The rows of A fall into several groups, which share some directions, and each row is roughly a mix of its group's hidden directions.
A:
[[ -9  -7 -29   2 -46 -12   4  30  38  13   4  40  53  -6   6]
 [-14  11 -32  35 -44   4 -36  36  11  -8 -15 -25  44  10   7]
 [ 21 -30 -31  47  22 -32  23 -12 -10  21  28  44  10   8  11]
 [ 15  71  19 -10   0  14   1  36 -25  37 -25 -17   4  -8  -8]
 [ 13  -2 -17  15 -16  16  28  26  13 -44  36  34  31  32  32]
 [ 39  38 -37 -19 -23  51  12  10 -22 -21  11  -6  29 -12 -12]
 [ 26  60  21 -13  17  -9 -23  -9  -8  47 -31 -16 -20 -19  12]
 [ 13  10  24 -36  19 -30  -2 -35  64  -4  11 -11   6 -34   8]
 [ 21   7  17  14  33 -21  15 -20   9  51 -32 -49   7 -33  -2]
 [ 14 -61 -21 -27  23 -32 -14 -41  19  25  -7  -6  -9 -17 -18]
 [-14  16  17  16   6  -8  40  -4  -9  63 -35 -37  -6 -27 -15]
 [ -3  -2  -4  34  -5   0  -1  58  37 -36  42  -1  32  12  10]
 [ -9 -14  -6 -12 -27  15 -33  12  -9  50 -43 -53   9   0 -17]
 [ 23  38  30  22  43 -15   5  -7 -41  49  -5  -2   9  -3  23]
 [-46 -54  -6  29 -18  25   4  13 -14 -40  15   6   8   4 -34]
 [-20 -27  26 -26  25  -1  -7 -53  40   4 -25 -34 -25 -13   9]
 [-31 -24  15  12  43 -15  41  -1   5   5  25  50 -28   9 -25]
 [ 41  26   9 -12  47 -23  16 -41   1  37  18  20  -6  19  22]
 [-11 -32 -25  20  22  -3  10 -21  -5  -1  24  70 -23  32  11]
 [ 36  -9 -14   9  -9 -21 -23 -28 -22  30 -12 -65  27   2  17]
 [  4   4 -22 -21 -25 -27 -19  -9  60 -39  15  34  10  -4  31]
 [-21  -5  23  -4  -9   7   3 -10  15 -54   1 -67  -3   1  37]
 [ 54  45  21 -24  42  -4  25  -1  25  20   9  -1  20  -4  21]
 [ 11 -12  29 -28  44 -15   6 -43   4  15   0   7 -62  13   2]
 [ 11  39  23  19  54  -1  21 -38 -40  19  15  19  -9   9  15]
 [ 29  50  24 -31  38  15  36  -9   3  -1  11   7 -45   3  10]
 [-61  -5   3 -21 -36  25  -8  -4  -9 -32 -15   1 -32 -21 -35]
 [ 19  12  -4  16  22 -32   4  13 -11 -35  44  -1  29  24  56]
 [ 34  27   4 -44 -15 -12  16  -8  53  40 -22  21  10 -12  11]
 [-26  -8  32  29  17  15  53  45  18  16 -15 -34   1 -11 -18]
 [ 24  52  10  -6  39 -34 -18 -26  -5  47 -13 -10 -22  -7  13]
 [ 14  -5  13 -30  43   5  39   2 -26  12  25  52 -35   7 -11]
 [  8 -58 -48  -3 -41  10  -8  31  17 -23   2  17  18  16   4]
 [-31 -45  31  -9   3 -10 -20 -31  -8  17 -30 -41 -40  -9 -12]
 [-15  -2 -11  27  59  -5   2 -18 -57  22  23  23 -23   9  -3]
 [  1  23  31 -23  12   1  28  23 -28  48 -12 -54 -11  -6  21]
 [ 19 -14 -19 -14  24 -10  19  -5 -15   3  40  76  -1  23   0]
 [ -7  28  19  29  26   6  18 -63  -5 -48  19   7  -5 -25   0]
 [  1  44  33 -15 -13  36  -1 -19  -1  18 -40 -46 -21 -13 -22]
 [ 13 -36   9 -17   7 -17 -36 -55  11  21 -24 -38 -33   7  -3]
 [  3  -4 -15  -4  -6  -5 -61 -52  40 -16  -4 -10  26  22  22]
 [ 25 -32  -5  42  10  12  24  26  -5 -42  37  28  10  32 -20]
 [-26 -70  -8   6  23  -1 -23 -31 -13  -1   2  12 -19  -3 -44]
 [-34 -37 -21 -11 -36   6  18  -3   0  17 -13  24 -10 -17 -65]
 [ -5 -56 -45 -25   3 -10 -12  -5  39 -21  29  31   8  -9  15]
 [ 16  55  43 -25  25   2   6 -30  -4  31 -21 -20 -22 -26  -4]
 [-15  -2 -27  23 -47   6 -48  10  11 -28 -19 -48  21   8   9]
 [ -3  40   3 -15 -35  44   7  -9  40 -32 -19 -18   9 -40 -14]
 [ 44  68  19 -27   9  25  17  16  -7  19 -10   3 -17  -3  21]
 [-15  68  38  20   6  23  13  10 -45  -6  -4   7 -24   3  -8]
 [ -1  17 -17 -29 -64  23  -4   4  30 -12 -15 -41  23 -23  15]
 [ -8  24  17 -15   0  16   2  17  -5  80 -36  19 -12   0 -16]
 [ 32  28  15 -33   4 -14 -11 -36  -7  25 -35 -55   2 -21  11]
 [-25 -78 -33   7   3  -6  -2 -34 -27   1   0  16   2   8 -15]
 [ 28 -35   1  -3   8 -24  -9 -25  27 -51  22 -33  19   2  40]
 [ -6 -18 -26  26  14 -13  15 -17  23 -36  40  55  -5  21  29]
 [ 30   1   4 -34  14 -38 -44 -10   4   6  38  52  13  -7 -13]
 [-30  36  31  22   7  49  18 -22 -24 -30   5  -4 -27   6 -32]
 [-18 -60  24  29  33 -37 -42 -12   9   2 -16  -7  -4   8 -11]
 [ 40  72 -14 -10   8  -4  11 -27  20  10 -22   0  -2  -6  35]
 [ 49 -26   6 -52   7 -13  16 -13  24  17  -7   1 -54  -2  -7]
 [-24 -67  -8  11 -17 -28 -41  -2  -3  34 -24 -10   3  12 -13]
 [ 29   0  -2  -3  52 -23 -14 -24 -18  30  14  22 -31  49  11]
 [ 34  13 -17 -16 -38  12  36  -6  38  -4  -1  20  32 -48 -17]
 [-62 -45 -15  26 -12  27 -33  -8  -4 -18   5  12 -18   2 -24]
 [-16   5  20  18  44   6  37 -23   6 -43  54  17  -6  10 -13]
 [ -2   4 -12 -24 -20  -9 -46  -7  47  32 -32 -42   7 -28  10]
 [ -1   3   6 -15 -28 -12  41 -25  49 -19 -13 -45   5 -12  40]
 [-14   8  -1  51   1   4  13  34  51 -22  28   8  22   1  41]
 [ 47  63 -11 -14   9  21 -19  25 -14 -10  -3  27   5  27  24]
 [ 36  42  33 -10  11 -13  -3 -10  12  49 -26 -34  21 -15  26]
 [  7  90  30  -9  -8  11  -4   6  12  -8  -8  -1 -18  -7  15]
 [ 54  48  -2 -25   2  -6 -46  17  -5  29   0  25  23  -3   2]
 [-10  -8  19   9  -6  -5 -48 -19  29  -4 -39 -65 -19   1   2]
 [ -3  45 -16 -21  -3 -26 -17 -52  20  30 -26 -27  -9  12  30]
 [-41 -53 -24  16 -23  -4   0 -24  26 -43  19   4  27  15   0]
 [-14 -67 -47  -6 -34  -6  -9  16  20 -25  10  17  18   9   3]
 [ -9  27   8   0 -34  35   3  39   5  29 -45 -42  11 -18 -19]
 [  0 -70 -24  38   7 -18   6   9   3 -18  29  10  31  23  -6]
 [ 12  13  -8 -32  27 -18 -30 -73   1   6 -18  -1 -23 -22 -15]
 [ -3  -3  -8 -14 -12 -24  58 -26  37   3  15  44 -14  15  36]
 [ 13   9  14 -36   6 -37  12 -33  57  36   2  30  -1 -21  11]
 [ 25   2   4 -50  38 -22  34 -14   6  -8  31  45 -21 -16  11]
 [ -9  40  24 -34 -15   7 -37 -11  44 -11  -2 -13  -1   0  53]
 [ 31  -4  18  20   6 -36  -4 -46  21  33 -24 -42  31  14   9]
 [-34 -11  10  16   4  26 -22  37 -37 -27   2 -25  -2 -10 -58]
 [-35 -31  -7  25 -35  28   0  27  15 -53   3 -39  13  -4  -6]
 [ 14  17   2  21  23 -28  -6  -6   5 -53  39  -6  13  24  53]
 [ -8 -13  13  -3  -6 -18   3 -15  58  51 -31  34   5 -21 -27]
 [ 31  38  31 -20  38   7   5 -14  46  25 -26  -5 -35  -3 -12]
 [  9  33 -11  32 -12   0  -9  50 -31 -19  41  28  22  21  25]
 [-22 -41  -7 -12 -36  22   5  21 -14 -68  11  -5 -10 -23 -12]
 [ 38  33  21  32  17 -23  21 -22 -49  17 -17   8 -13  37  -7]
 [ 13 -52 -48   2 -11 -50 -11   0  -2  12   0  24  21  23  26]
 [-15  39  43   9  33  15   6   5 -29   3 -14 -62 -14  -7  13]
 [ -6 -45 -12  37 -19  28  17  18   0 -51  25  17  17  27 -21]
 [-17   0  10  29  55 -28 -29 -39  -8 -25  39   4 -14  -6  18]
 [ 26  26   2  39  55  -5  -8 -26 -25  42   8  -1  10  16  28]
 [ -1 -16  37 -28  18   0 -18 -11  11  33 -39 -50 -41  -4 -10]
 [ 14  13  12  11 -33  -5  36   4  -6  -6 -15 -67   4 -50   5]
 [ -7 -32 -26 -13 -14   4  37  31   2 -50  36  39   0  22  -3]
 [-55   8  14 -16 -45   2 -11 -15 -22 -30   0 -51 -11 -17  -3]
 [-27 -15 -21  25  -9  27 -15  24 -13 -67  30  22  -3  23  -7]
 [ 36   0   1  31  -1 -13 -16   3 -11  -6   1 -65  35  -8  44]
 [ 20  37  26  -2  41 -20  13  -5   8  70 -12  17  -6  -9  10]
 [ 28 -29   8  -7  34  11  61 -21 -24 -14  31  31   5  18   0]
 [ -3 -15   6 -16  -3  -1 -23 -41  39 -50  -6 -51   0 -14  26]
 [-36 -33  10  15  -7  22  -1  -4 -24 -10 -29 -69  -9 -13 -25]
 [-42 -22  11  36  22   4  -2  26 -52 -21  36  11 -13  15 -22]
 [  7 -27   4  37  53  -2  39  -2 -37   2  37   7   5  29 -13]
 [-30 -33 -23  30 -32   0   7 -26  -7 -47   1 -51   4 -16   1]
 [-47   3  -5  21 -23  -3  37  31 -10  25  15  43  -6 -12 -42]
 [ -7 -33 -32   0  -1 -25 -15   8 -24  51  12  46   2  43   1]
 [-26 -18  26  -5   0   5  15  31   9  50 -19  -2  -1 -27 -61]
 [-10  54   9  35  23  25  39  18 -45 -16  19   9   5 -12  -5]
 [ 12  38  -2 -26 -32  24   8  34  41 -47  -2 -28  -6 -10  21]
 [ 54 -33 -28 -23   1 -26  12  22  49   7  14  -7  22  14  18]
 [-28 -72 -12   4 -38  14  -9   3   0  -7 -21 -24  14  -6 -33]
 [-29  16  17 -17 -45  -8 -38  -6  48 -18 -25 -19   1 -37  -8]
 [-16 -16 -27  -6 -21  -8  -4  36   8  12  21  49  61  15  16]
 [ 20  21  -1  18 -15   6  40 -14 -12 -61  25 -20  14 -43   9]
 [ -7  53  23  12  36  22  40 -16 -44 -11  20  -1 -25  -7   5]
 [-17 -17  -6  47  20  -5  -4  12   2 -58  50  12   6  14  23]
 [  8 -44 -40  25  23 -29   2 -18 -34   6  18  41   4  31  13]
 [ -8  51   8  33  -1  38  20  33 -28 -32  22  19  -9  28   4]
 [-54 -33  -4  41 -19  -3   1   0 -34  -7   7 -36   0 -24 -33]
 [-69 -38   6  20 -12   7 -21 -22 -18 -18  -9  13 -32   0 -25]
 [-44 -37  11  26  -1  17  53  32  -9 -16  -2 -20 -11   3 -35]
 [-24 -59   3  16  32 -28  13 -51 -25  11   8  -5   4   2 -24]
 [ 22  29  42  -2  41   1  25 -33 -26  32 -13 -28 -24  -2 -25]
 [ 39  48  11 -28   9  20  -3   7  12 -21  -2 -59  -3   4  31]
 [ 46  13  11 -53  30 -16  29   0  21   8  20  29  -3 -21  27]
 [ 40  -2 -37 -33  -4  -1  -6 -34  14  38  13  49  20  20   0]
 [ 23  -1 -15  -6  27 -25  12   2  12   7  28  69 -29  37   7]
 [-62 -16 -32  35 -12  34   6 -15  11   1 -13  30 -29   1 -18]
 [-34 -61 -35  27  -7 -28  -7  -6   0 -24  23  20  23  20   4]
 [ 38  10 -34 -45 -18  36  23  25   3   4  12  47  10  -2 -20]
 [-35 -67   7  30  20 -12  23   1  23 -24  33  17  -6   6  -7]
 [ 20  24  14  15  40 -39  -4 -42   2  -3  24 -12  -7  27  49]
 [ 28  28   3 -21  31   8  33  15 -22  63   0  27 -19  12 -13]
 [-26 -43 -29   5 -44 -12 -29  25  17 -11   4  17  51   6   7]]

One row of each group comes first, with its name. Which group is each row after those in?
[-35  28 -20   7 -60  37  -9  30 -23 -20 -14 -19   3  -5 -18] => <11>
[ -8 -33 -33  28   1 -22  -2  24  14 -31  42  37  31  20  26] => <91>
[  5  -6  19  -4  -6  -4 -31 -47  34  13 -39 -58  -6 -18  -4] => <7>

[ 50  40 -14  30  -9   4  20  35  -4  18 -20 -32  36 -11  13] => <11>
[-17 -32  17 -18 -31   0 -22 -14  33 -36 -24 -53 -21 -23   3] => <7>
[ 19  46  12  25  10   2   8  -4 -17 -29  10 -60  26 -13  34] => <7>
[ -3   4  40 -29  19  18  50  -7  -8  16 -10   5 -44 -39 -27] => <7>
[ 19  22  -6   6 -19  23 -10  32 -14  72 -40   1  15  -4 -12] => <11>
[  9 -46 -22  17 -28 -46   3  23  23 -14  19  24  45  -6  15] => <7>
[-40 -29   6  18 -26 -17 -21  50  47   3 -31   7  -2  -1 -16] => <7>
[  2  17 -41  24  -6  17 -25  28 -44   3  17   6  52  32   7] => <7>
[-18 -14   0  21   1   0 -19 -29  -7 -49  -1 -72   2 -18  11] => <11>
[-24 -35  23  -2  39 -34  -8 -25  17 -39  45   7  -9 -16 -19] => <11>
[-14  18  -5   1 -27   4 -25   9  14 -55   9 -47  23   8  46] => <7>
